One vector is turned by the same rotation once a tick. Each row is the vector after some number of ticks, and that number follows the row.
The counts run from 0 to 256.
[122 111 135 111 111  79 103 138 149 124  63 149 116  84 121 120 146 119
 122 146 104 121 105 133  86 145  77 145 113 120 146 143 121 119 164 211
 109 107 133 117 117 129 122 149 134 151 118 123 177 101 123 166 171  99
 111 115 155]	116
[165 176 100 166 135  90  77 127 149 108 133 151 140 116  97 139 139 155
 148 145  89 120 103  89 127 117 108 120 164 108 126 157 119 126 119 184
  95  69  97  88 159 150 168 146 121 102 143 115 129 137 120 133 129 115
 104 131  82]	175
[130 146  75 100  99 103 142 144 117  88 119 130 115 115 145 120 181 123
  90 148  73 115 126 146 123 145 122  81 113 124 130  80  79 108 115 169
 128 115 125 100 123 140 138 156 148 168  85 130 128 120 128 165 132  61
  75 128 113]	232
[127 134 126 151  88  64  91 113 126 146 118 118 121 104  95 141 163 141
  64 134 133 117 166 138 120 102 115 153 110 110 127 130  92 103 137 140
  97  98 165 121 129 139 142 118 141 164 137  79  95 163 150 111  89  88
 111 122 168]	75
[139 195 114 159 103 114 101 110 129 105 149 126 111 119 102 144 165 132
 160 127  92 134 114 121 126 130 130 106  96  80 118 105 107 115 109 183
  78 146 140  65 159 145 174 170 150 111 131 138 108 133 132 150 110 117
  67 122 123]	196
[162 156 126 167 143  90  98 102 156 127 173 165  99 100 120 126 141 124
  72 143 106 148 133 115 167 120 122 127 100 110 131 122 120  92 106 168
 131  86 117 120 115 126 139 129 109 186 157  89  76 144 138 114 100  82
  84 139 118]	63
[165 165  97 123 100  79 156 127 157 156 106 112 179 105 112 115 141 128
 100 159 135  95  97 115  82 138 127  98 146 152 165 108 148 100 115 157
 118  73 130 107 127 142 122 135 141 165 122 110 139 155  61 111 145 111
 139 147 121]	143
[142 204 125 171 111  67 103 127 133 157 151 138 177  98  98 105 147 162
 135 147 113 118 143 102 140 124 144 106 139 105 147 103 122 118 107 150
 103  97  93  73 132 151 161 134 133  97 134 111 102 111  94 159  88 141
  96 154 100]	180
[174 165 110 154 105  70 130 104 152 121 104 144 150 162 119 145 130 110
  90 126 127  94  99  96  96 129 136 106 162 117 175 107 162 115 128 168
  86 129 148  89 150 132 147 121 175 121 149 105 120 163  86 134 113 123
  99 146 120]	160
[158 157 140 152 112 118 143  86 149 115 109 177 134  84 116 109 128 125
 112 140 100 138  77 108 102 143 112 110 122 120 128 115 193 117 154 195
  92  91 141  86 125 133  92 168 108 144 145 126 147 130  88 109 161 115
 154 149 128]	136
[131 177 124 142 112  95  65 108 168 178 182 125 123 102  91 124 134 140
 125 124 132 147 115  92 102 107 136 118 129 111 128 133 124 128 137 153
  94  82 104  78 157 138 158 133 152  86 148 119 107  98 111 128 120 102
  59 139 118]	183
[121 168 129 130  92  69  94 124 147 168 144 170 156 125 113 119 143 131
 122 146 114 141 135 124  86  97 103 141 152 102 148 134  97 119 144 127
  87  88 120 108 143 132 174 134 156 101 129 103  74 140 103 151 102  94
  67 156 131]	185
[144 150 104 161 109  67  90 118 170 106 145 112 106 100 132 134 114 171
  89 102 125 111  93  94 128 113 154 118 166 124 179 127 151 132 110 134
 103  81 163  87 117 156 145 130 155 107 153 111 101 170  79 113 124  92
  88 125 136]	165
[154 160 136 163  90  80 116  82 136 135 120 173 146 116 105 134 123 140
  71 113 115 120 111 102 122 109 138 126 172 100 144 129 150 138 144 140
  72  76 155  94 122 154 129 136 139 109 157 102  93 166  90 105 121 112
 129 143 147]	169
[157 157 142 172 136 110  99 125 165 118 133 112 121  91 110 118 137 145
 129 148 101 114 135 143 129 146 125 124  81 126 136 125 102 124 146 197
  69 120 157 110 159 149 170 135 117 204 144  96 144 137 172 140  84 125
 119 123 134]	85
[164 156  91 174 128 109 111 105 162 136 154 121 149 142 111 130 171 149
  87 128  92 103 111 114 122 116 147 102 143 147 159 122 124 127 134 150
 110  76 132 103 173 128 149 112 122 194 128  62  97 170 143 128 102 107
 128 147  96]	50
[142 127 101 158  92  89 117  93 133 135  95 162 128 129 121 150 169 143
  48  98  98 120 115 116 130 106 126 121 148 116 159 121 121 132 140 139
 123  77 136 112 132 131 103 109 113 144 135  66  85 187 128 113 125  85
 124 134 145]	41
[170 148  96 128 138 105 121 120 165 110 143 122 130  88 124 117 139 144
 106 161 109 117  67  94  99 147 133  99 147 149 146 118 164  97 126 190
 121  69 128 105 133 140 118 157 141 159 135 131 160 125  80 111 179  97
 125 140  87]	140
[109 121 121 126 101  69 136 140 153 117  96 137 147  68 138  99 129 176
 147 140 103 120  85 141  87 144 110 123 126 121 185 101 180 114 158 161
  98 112 169  82 101 147  92 131 119 132 110 119 153 133  98 163 129  99
  99 147 144]	129
[158 137 131 137 123  70 155 140 149 106  63 144 141  74 145  98 131 127
 108 152  99  87 122 130 130 171 116 102 108 132 187  95 132 124 133 193
 112 132 138 112 112 152 120 139 140 172 120 133 160 117 100 168 125 128
 115 125 150]	121
[118 137 104 145 111  71  58 141 129 126 133  84  96  98  91 143 182 172
 119 143 133 128 136 135 113 113 110 146  94 103 133 137 116  97 120 175
 113  97 146 112 124 136 143 112 130 139 137  78 112 139 165 137  98  92
  76 117 127]	73
[112 190 136 160  98  81 100 128 155 141 152 181 127  89 115 120 144 140
 162 130 101 150 127 133 139 110  96 143 108  78 130 129  96 129 106 159
 105 102 105  98 111 142 175 154 111 106 151 119  80 144 110 158 113 113
  75 140 151]	188
[147 164  75 108  91 122 138 117 174 174 133 117 146 126 129 129 166 148
  99 125  83 113  93 146  82 111 141  62 121 157 159  93 109 134 138 139
 121  65 128  80 155 149 121 139 117 158 103 106 111 130 100 109 152  93
 123 147 117]	16
[ 80 153 110 128  87 116 130 134 132 157 139 151 109  71 133 100 156 152
 160 125  75 158 119 164 103 128 109  98  87 105 129 103  97 129 141 140
 101 100 122  87 108 142 132 150  88 141 103 123 116 116 135 177 114  76
  70 150 149]	222
[105 130 138 139 118  80 113 145 135 131 130 162 123  56 129  84 130 157
 152 161 100 148 142 161 113 138  78 147 103 105 149 113 128 107 159 153
  83 111 166 111 107 141 132 132 106 170 109 112 119 120 143 148  88  90
  86 141 147]	95
[123 111 156 104  99  96  98 102 158 124 107 130 102  65 133 106 146 123
  62 143 115 133 113 127 101 152 116 145  93 129 152 114 130 120 161 180
 112 104 154 117 111 143 119 173 171 164 132 144 146  86 104 131 168  84
 105 121 172]	114
[166 139 128 120 124  80 143 128 118 136  91 184 124  73 102 115 119 101
  91 191 117 122 154 142 122 135  68 101 105 117 116 111 118  91 154 189
  87  99 139 131 131 135 116 135 130 176 114 113 134 112 137 112  98  80
 116 134 147]	100
[144 127 123 175 125 101 106  84 117  94 120 175 150 121 134 114 182 143
  48 120  60 118 130  99 161 122 149 132 160 110 153 115 142 128 141 158
 116 100 122  95 134 129 123 135 135 159 118  84  88 146 132 144 125 106
 127 143  96]	45
[129 119 154 166 139 101  47 109 139  99 133 138  88  98 106 123 152 144
  94 134  94 132 132 111 138 126 113 158 102 107 122 153 106 132 158 206
  86 106 140 107 153 140 157 140 135 174 138  99 138 110 179 152 125 103
 104 117 119]	81
[150 147 144 152 118  85 142 143 162 106  63 141 130  74 128 107 138 134
 140 154  84  97 109 142 119 165 103 121  83 129 165 112 142 133 127 214
 102 126 134 100 110 142 121 152 117 178 131 124 177 126 120 175 140 132
 123 122 151]	120
[121 173  96 126  75 130 132 118 174 183 135 110 141  99 115 123 164 164
 131 114  80 128  92 147  85 119 142  70  95 143 150  98 123 131 133 156
 120  66 116  71 143 127 115 142  82 143 118 108 112 136 101 129 148 117
 120 141 120]	17
[135 135  87 117 101  99 139 136 130 136  67 193 111  99 128 136 123 145
  95 113  55 123 118 151 123 112  89  81 155 112 148 113 100 145 150 173
 110  73 127  94 115 146 101 124  95 116  94 124 127 136 121 140 144  81
 112 115 144]	6
[122 121 134 129 128  73 119 145 140 115 134 168 110  59 141  88 113 137
 106 175 103 148 139 161 126 130  90 143 111 115 147 107 111 114 152 142
  94 103 165 131 108 143 138 141 121 191 107 120 101 116 131 132  99  68
  95 141 155]	96
[148 170 147 160 105  90 127  96 195 127 119 160 138 116 119 136 135 119
 123 115 110 125  71 115 102 140 111 144 117 120 158 139 144 134 106 186
 121  89 116  99 100 126 140 166 114 150 175 109 107 176  74 140 176 123
 115 149 149]	153
[144 144 136 162 132  68 109 154 134 120 119 117 143  80 123  87 140 157
 106 163 105 103 177 145 137 145 130 114 108 125 155 108 107 114 149 169
  84 135 143 101 137 154 155 113 131 185 112 102 129 109 144 165  59 113
 107 130 135]	87
[117 148  86 106  63  96 158 133 114 159  76 103 141 121 114 134 186 134
  82 120  96  95 129 147  89 130 124  71 106 128 142  89  89 120 131 161
 119 107 130  93 124 134 114 128 130 152 102  95 131 140 131 149 124  81
 105 127 146]	236
[114 174 130 139 102  74  71 127 145 176 147 154 144 114 101 119 142 136
 142 139 121 145 125 105  97 104 109 137 151  94 133 137 116 118 146 152
  96  83 100  76 146 130 166 122 144  79 136 105 106 114 111 151 112 106
  62 145 117]	184
[158 194 123 157 116  91  87 115 135 140 127 175  96 118  80 149 135 102
 122 127 108 139 129 100 158 125 101 104 108  86 110 139  94 117 117 202
 104 104  94  92 138 137 163 138 137  98 146 123 109 112 137 139 114 115
  64 116 141]	192
[102 127 157 113  79  77 129 130 129 141  82 120 142  56 123  98 174 145
 105 152 124 120 136 142 100 144 109 140  76 111 146 100 137 108 150 174
 108 120 144  94  98 140 111 148 136 141 118 125 145  90 112 154 133 117
 116 131 178]	112
[131 122 114 140 119  91 125 128 167 127  99 148 100  53 124 118 101 168
 121 132 113 139  78 116 106 138 108 103 127 138 161 137 176 121 142 182
 113  64 149  96 103 151  77 134  94 134 142 118 155 119  98 115 149  94
 116 129 154]	132
[138 127 117 137 126 101 150 113 137 116 101 152 125 114 154 109 144 136
  49 114  69  97 139 130 151 161 141  80 139 147 161  93 119 141 140 178
 117 125 111  99 116 129 105 117 114 170 116  91 144 113 122 176 120  95
 111 140 106]	249
[165 142 138 161 136 102  95 126 159 107 129 128 124 114 113 119 135 126
 101 150  96 110 136 135 125 128 121 125 104 130 139 132  90 134 157 177
  69 110 159 119 165 143 174 140 143 225 127  87 130 148 163 132  96 108
 125 121 134]	84
[109 139 125 118  95 122 109  80 165 177 141 148 109  98 135 115 164 147
  80  91  83 148  98 111 112 118 141 101 117 140 145 115 133 129 145 162
 150  78  91  81 116 120 102 137 110 124 127 117  99  89  94 137 178  97
  87 147 132]	21
